Where one turn sends some rows of the set: a few examples, then the rows asked:
z750: [-19   4   7   0 -18   5  39 -35  26  15   0  30  -2  -1 -23  33 -22  38
  -2  12 -30   6  14   8 -22 -50   5 -29  -4  14]
z146: [-39  14 -13  -2 -33  43  16   6 -18  24 -19   3  43 -28 -18  -5   5  -6
 -22  13 -10 -22  11  22 -26   1  18 -29  12  -5]
z815: [ 12 -12  37  19   8  35  24 -23   7  15  17 -12  16  -4   4 -19   5  -8
 -19 -15  35  39 -33 -10  20   4 -26   3   9 -25]
z131: [-19 -39  47  10  -3  28  12 -20  -2 -13   1 -21  14  12  -4 -11  13  -2
 -13  -3  40  51  -2  -3  18   1 -25  12 -13   0]
z11: [ 35  -6 -49  14  -8  14  15 -29  -2 -51 -22 -30  13 -17  -5  29 -45 -21
  -1   0  19 -36 -14 -45  22 -28 -15  24  -2   1]
z636: [ 58  14 -35  30  -4   0  -8 -20  -1 -35 -14 -26 -10 -21  -2 -10 -38 -21
 -10  15   7 -54   2 -45  31 -20 -14  17  -4  17]
z147: [ 25   7  31  25  18  20   6 -12   7  29  15  43   0 -16  10 -20   1  -1
 -29 -11  10  24 -25  -6  24  -2 -16  14  15 -22]
z896: [-34  14  -7   9 -37  34   2   1 -14  24 -13 -18  27 -24 -22 -32  13 -10
 -20  20  -5 -28  28  20 -20   7  12 -35   9   8]
z587: [  0  20  31  -1  -5  16  45 -20  17  28   5  15   9   7 -16  26 -24  41
 -14  19 -30   0  -7   8 -27 -42  12 -46  -9   8]
z105: [ 24 -14 -12   6  -6  23  15   4  -6 -53 -26 -21  22   6  -7  41 -49   5
   0   2  36 -12 -44 -30  25 -35 -15  40 -16 -11]
z287: [-26 -35  47  12  -3   9 -11 -10  -7 -17 -10  28  -2  11  -4 -10  16   7
 -21   7  18  42  25   3  20  -5 -15  31 -20  18]
z437: [-40   9 -23   7 -40  30   5  -8  -7  22 -14  -8  24 -35 -23 -23  12 -13
 -14  13  -9 -25  34  20 -14   4   9 -28  16   7]
z820: [ 29   2   3  16   3  13 -14  18 -45 -49 -32 -19  26  22  -3  21 -43   3
 -28  40   5 -38 -11 -36   2 -28   8  23 -34  30]
z14: [-43   9 -25   0 -37  36  14  -4  -9  21 -19   6  33 -36 -19  -6   7 -11
 -15   8 -11 -24  25  21 -18   0  13 -24  19  -3]
z211: [ -5   3  27  10 -25   3  30 -49  30  13   6 -28 -19  10 -32 -15  -4  32
  -5  17  -5  -6  23  -2 -20 -30  -4 -54 -14  24]
z12: [ 25  -7  24  10  -1  17  -7  30 -27 -53 -30 -25  21  28  -5  22 -43  16
 -13  29  27 -16 -30 -24  19 -29  -2  35 -38  15]
z144: [ 17 -14 -25   5  -6  22  11  -4 -29 -58 -35 -25  35  10  -7  48 -47  -7
 -12  17  18 -25 -22 -39   2 -33  -2  29 -21   9]
z966: [-24  -6   5   8 -29  -3  29 -52  34   7   2   3 -19   0 -33   8  -9  32
   5  11 -14   3  34   4 -18 -44  -6 -35  -7  25]
z643: [ 54  18  -5  32   4  -1 -25   8 -26 -35 -20 -20  -2   5  -1 -14 -37  -5
 -26  40  -2 -55   3 -40  19 -20   0  17 -23  35]
z87: [ 43   0 -32  18  -9   9   9 -15  18 -43 -18 -11  -9 -19  -7  16 -43  -5
   5  -8  30 -28 -27 -34  42 -30 -25  38   1 -11]
z308: [  2  -6  38  19  10   5 -14  -3  -1  10  -2  67 -11  -6   5 -14   8   9
 -31   2   0  26  12   2  24  -8 -10  31  -2   5]
z539: [ 45   8  25  25   0  -2 -28  26 -15 -43 -23 -16 -12  17  -3 -15 -35  13
 -19  37  17 -37  -5 -26  35 -20  -7  31 -34  30]
z424: [-35  15  -2   3 -33  41   7   9 -21  27 -15 -12  39 -20 -19 -21   9  -6
 -25  21  -7 -27  14  21 -27   5  17 -35   8   1]
z177: [ 57  13  -8  30  -5  -6 -18  -1  12 -36 -17  -9 -30 -13  -3 -19 -33  -1
  -7  13  18 -43  -3 -32  49 -21 -19  33 -11  14]
z613: [  9  19  44   5 -11  14  40 -29  18  28   9 -20  -1  14 -20  -4 -12  37
 -17  22 -14  -7  -2   1 -27 -29   6 -62 -16  15]

z815 moves to z287
z636 moves to z144
Now find these:
z896 moves to z14
z587 moves to z211
z12 moves to z177

